In the data rows, 128 means zero.
Some points, one per row:
[158 121 130 148 141 111 108 160 154 115 159  70 144 127 104 137]
[ 90 135 110 154 151 124 156  83 134 115  98  96 128 104 109 124]
[173 181 180 120 131 152 255 103 128 196  98 147 183 199 136 175]
[162 128 121 145 149 112  90 127 152 110 119 118  97 135 130 162]
[169 174 200 148 145 134 182 142 147 170 101 126 173 180 112 156]
[ 77 143 109 140 107 155 165 146  98 160 111 116 128 143 138 133]
[101  96 114 116 102 107  87 101 113 120  92 111 102 145  93  97]
[146 107 131  94 114 123 118 102 129 143 142 128 138  81  92 129]
[ 89 120  98 123 127 106  86  75 123 115 132 122 126 135 179 140]
[136 118 131 139 113 120  93  83 111 125 125 182 117 132 125 149]
[134 164 118  92 162 112 160 135 108  89 121  74 122 130 168 118]
[116 122 107  86 163  92 152 161  99 113  98 128  99 133 138 123]
[105 138  93  95 111  98  94 117 132  98 157 104 110 122 145 112]
[ 84 121 118  86 117  93  84 152 106 117 126 115 122  89  97 100]
[118 146  88 101 136 146 127 130 112 112 137 123 132 130 162 104]
[ 81  95 113 102 100  97  85 121 123 106  99  88  94 143  89 107]
[203 179 177 201 137 136 189 178 163  96 115 147 182 138 156 189]
[ 93  96 110  99 101  95 102 105 131 110 103  94 107 129  93  96]
[223  91 198 193 123 114 108 150 178 145 176 243 146  95 112 140]
[126 158 111  88 118 128 126 141 101 104 122 121 109 108 143 117]
[137 148 116 106 171 146 157 156 137 171 206 135 141 105  93 120]
[ 89 127 129 115 102 135  97 138 136 165 149 145 143 140 113 122]
[123  99 113 123 120 135 131 114 139 185 131 144 142 129 125 110]
24 more points follow, each with its number after it:
[137 161  97 104 123 121 131 154 134 109 187 121 152 136 177 116] 0
[120 105  98 108 121 132 189 101 133 150 121 127 129 163 107 143] 1
[145 124 109 114 122  89  84 133 136 114 131  99 112  84  91 127] 2
[215 212 136 119 162 156 222 253 106 122 118 108 138 162 125 150] 3
[107 137 110 106 116 105 112 125 113 137 123 103 101 118 111 127] 4
[109 139 105 155 136 145  94  97 145 115  91  87 100 109 114 123] 5
[107 100 147  97 113 120  99  93 113 152  91 140 115  99 120  98] 6
[140 170 125 255 186 182 161 161 172 160 118 204 121 223 181 139] 7
[110  99 165 117 143 152 100 129  98 183 106 116 134 140 135 134] 8
[112 125  92  94 119  92 100 115 123  87 149 100 119 134 189 112] 9
[ 97 137 106  95 115 111  94 123  92  98 118 128 106  88 111 103] 10
[103 106  94 106 115 112 112 106 132 131 141 147  98  84 124 129] 11
[ 86 113  97 115 126  99  95  85 116  94 125 111 117 101 159 113] 12
[104 124 114 117  99 110  95 124 140 107 196  98 145 190 107 176] 13
[104 140  99 120 115 105 135 124 105  92 122 111 109 111 180 111] 14
[113 149 100  99 107  91 120 134 106  99 139  98 105 128 130 117] 15
[134  92 119 125 114  90 104 155 131 126  99 170 106 102 102 127] 16
[ 79 101 108  94 104  98 115 111 120 102 102  75 109 127  96  94] 17
[ 87 127 111 149 128 145 116  99  90 161 101 111 121 127 126 161] 18
[ 89 133 133 147 135 176 105 132 124 149 140 147 110 139 138 123] 19
[255 153 255 211 141 221 176 193 144 180 156 234 169 184 160 186] 20
[ 96 124 104  95 106 111 120 119 100 111 112  92 119  89  98 108] 21
[ 98 140  98 107 124  99 125 120 114  96 127 107  98 117 157 102] 22
[231 101 185 179 226 255 222 183 124 233 132 255 188 129 215 195] 23
Which of these numbered points is nearest to each point below, ignoring the 3 directions in which the first points spread most? Its number follows each.
[119 110 110 127 102 167 105 126 144 162 137 128 103  93 126 116] > 11
[103 124 105 140 117 148  96 131 116 137 122 120 103  99 121 166] > 18
[232 129 233 118 142 124 110 142 152 158 122 203 153 115  91 163] > 6
[ 88 107 118 104 112  97  92 140  98 137 101  84  93 112 102 113] > 4
[ 88 137  97 131 110 129 135 126  87 123  99  98 132  81 125 134] > 21
[121 165 115 110 150 156 177 189 146 139 207 123 151 112 111 115] > 0
[107 113 124 152 117 178 128  73 114 156 135 137 118 120 118 146] > 18
[123 105 118 183 129 203 118 135 117 106 105 156 131 138 147 110] > 19
[113 134  97 100 100 101 102 127 112 107 142  98 107 115 128 114] > 15
[ 82 100  97 101 129 109  99  86 131  96 110 102 103 101 146 104] > 12
[146 128 100 122 100  94 133 103 174  95 186 106 146 146 134 124] > 9
[200 105 138 150 158 212 173 125 118 108  95 216 177 225 185 144] > 20
